One turn moves each row of this set onto another row. After a few examples, where does it send each row asked below?
Z_591: [-18 -24  42 -18 -12  -5 -34  -6 -30 -16  11   1  18 -52 -13 -23  -1   6]
Z_662: [ -1 -17  39  32  13 -13 -35 -17 -12  15  17   6  38  -9 -17  18  21  -7]
Z_624: [-20  -7  45 -32 -19  23 -28 -12  18  18  41  -6  25  12  -9  -6  30  15]
Z_566: [ -1  21  13 -42 -21 -20 -13 -36  31  -4   8 -27  37 -26 -22  -2  45 -13]
Z_87: [-38  -1 -33 -20 -37  19 -19 -50 -26 -12  -8  11  33 -12 -12 -25  22   3]
Z_646: [-27 -31   3 -41 -14 -12 -30 -39 -11   2 -15  41  49 -32 -29 -32  33 -22]
Z_190: [-24 -27   4 -49 -23 -13 -41 -26  16  12 -10  30  44 -20 -25 -31  35 -35]
Z_73: [-14  26  24 -16 -21  25 -33 -18  41  19  10 -27  39 -12 -26 -18  32  18]
Z_533: [-40 -39  -3 -39 -26  22 -30 -49  -3 -21  -9  31  54 -31 -15 -15  37   5]
Z_21: [  7 -20  20  15   9 -19 -59 -39  -1   1  34  26  25   4 -20  18  21  15]
Z_961: [-32  -5  -5 -15 -31  20 -49 -21   4  -1   7   9  41 -12  13 -27   5 -38]
Z_330: [-13 -47  18 -28  18  -6 -28 -42 -30  -7   0  12  49 -30 -38 -24  43 -16]
Z_703: [  4   2  -4 -14 -28  17 -56 -64  28  -8  13 -22  34 -32 -42 -29  28   4]
Z_276: [-41   5  -6   2  -9  -4 -53 -19  41 -27  18  19  23 -12 -34  10   7  27]
Z_678: [ -7 -12  15  -1   5  -6 -34   1 -10  -1   8 -26   1  -9 -21 -37 -14  37]
Z_962: [ -3 -36  40   5 -12  -6 -39   0  14  -1   0   2  38 -54 -10 -35   5  20]
Z_349: [-20   1   3  -2 -17  31 -32 -38  38  15 -33 -23  40  16 -37 -16  13  25]
Z_798: [-25 -42 -25 -10   1 -10  -9 -40  25  17 -16  -5   5  17 -14  25  12   3]
Z_253: [-31 -37   2 -10  -5  19 -50 -41  16 -18  24  30  39 -37 -11  19  38  25]
Z_681: [-20 -50  25  15 -11   0  -8 -24 -32 -18  -4   5   5 -25  -7 -18   0  10]
Z_721: [-19 -23  21 -14   6   3 -15 -26  -3 -30 -30 -26  21 -45 -41 -39   9  19]
Z_805: [-17 -45  -4  19   7   7 -36 -28 -11 -10 -20  -4   6 -47 -31 -30  -2  20]
Z_538: [-31 -25 -27 -10  13  -3  -2 -38   9  23 -34  -8  10  14 -25   7   2  13]
Z_289: [-53 -31  21 -34 -21  10 -18 -13  50 -13 -11  18  47 -17  -9   0  15  -3]
Z_236: [  2 -15  -9 -13   5  -2 -67 -46  42  10 -30 -11  46  -3 -40 -10  20 -13]
Z_155: [ -5 -33  45  10   7  -8 -26  -5  16 -19  -7 -16  24 -16 -18 -11  -8  43]
Z_124: [-21 -44  14 -15   4 -19 -27 -42  26  -6   5  35  39 -47 -30  23  40  20]
Z_135: [-12 -17 -25  -4   7 -25   2 -41 -37 -10   7   1  34 -21 -25 -27  38   5]
Z_499: [  5 -23  39 -34  -8 -10 -23 -18   1  40  36   0  19  18  -6 -11  21   2]
Z_251: [ -5  -2   1  -4   9 -26 -26 -22   7   3 -39 -11  63   7 -47 -24   7  26]
Z_245: [ -6 -57   2  -7 -18  31 -31 -67  31   7 -13 -19  28   2 -16  -1  11   2]
Z_237: [  4  24  28 -32  -3 -11  -9 -20  31  19   9 -33  42 -23 -18 -10  35   0]
Z_66: [-21 -27   3  -5 -35   0 -38 -29  21   4  25  28  13  36 -30 -35  10  18]
Z_222: [-21 -34 -31 -26  18 -23  -8 -30 -14  15 -18  -8  27  -1 -43 -15   8  37]
Z_246: [-14 -14  45 -24   1 -15 -28   6 -11  45   8  -6  37   3 -24   1   2   1]
Z_786: [-16 -49  17   1  23  -5 -27 -26  -1  20  15   7  34 -56 -28  16  39   1]
Z_648: [-33  -8  -9 -17 -13  21 -23 -45  -3 -13  16 -27   8 -13   5  29   0  -6]
Z_610: [-41  -5 -29 -18 -20  24 -12 -46   0   7 -22 -16  14  10 -27   0   4  30]
Z_936: [-33  13 -27 -15  -9 -17  -4 -39 -34  -9  -6  13  18  -8 -17 -11  18 -13]
Z_178: [-21 -31   7 -15  -5 -23 -22 -37  53  -9  -5  19  35 -34 -33  30  42  10]
Z_446: [  1   3   0  -5  16   1 -46 -36  35  19 -40 -22  48   1 -38 -18  12   1]
Z_737: [  0  -9  -2   8  -1 -22 -67 -42  10  -4  19  19  14  20 -32  19  14   5]
Z_7: [-14 -27  25   7 -10  21 -54 -28   9  -2  44  26  30  11  -1   5  31  17]
Z_487: [-27  18 -19 -21 -16 -21 -22 -34 -20 -16  12   5  11   4 -11   3  22 -29]
Z_850: [ -9  16  13 -11  -9 -29  -6   5  16  33  -6 -18  53 -26 -26 -12  15  20]
Z_510: [-22  -9  21 -49 -40   2   0 -46  22 -11  30 -12  11  -5 -38 -16  30  21]
Z_886: [ -8 -19  17  -7 -13  -3   2  -9  -4  -4 -11 -24  17 -20 -16 -64   7  16]
Z_443: [ -4 -30  13 -43 -28 -19 -18 -28   7  37  26   3   9  25 -11 -11  23  -9]

Z_237 moves to Z_124
Z_681 moves to Z_886
And these:
Z_510 moves to Z_289
Z_253 moves to Z_610
Z_487 moves to Z_566
Z_135 moves to Z_850

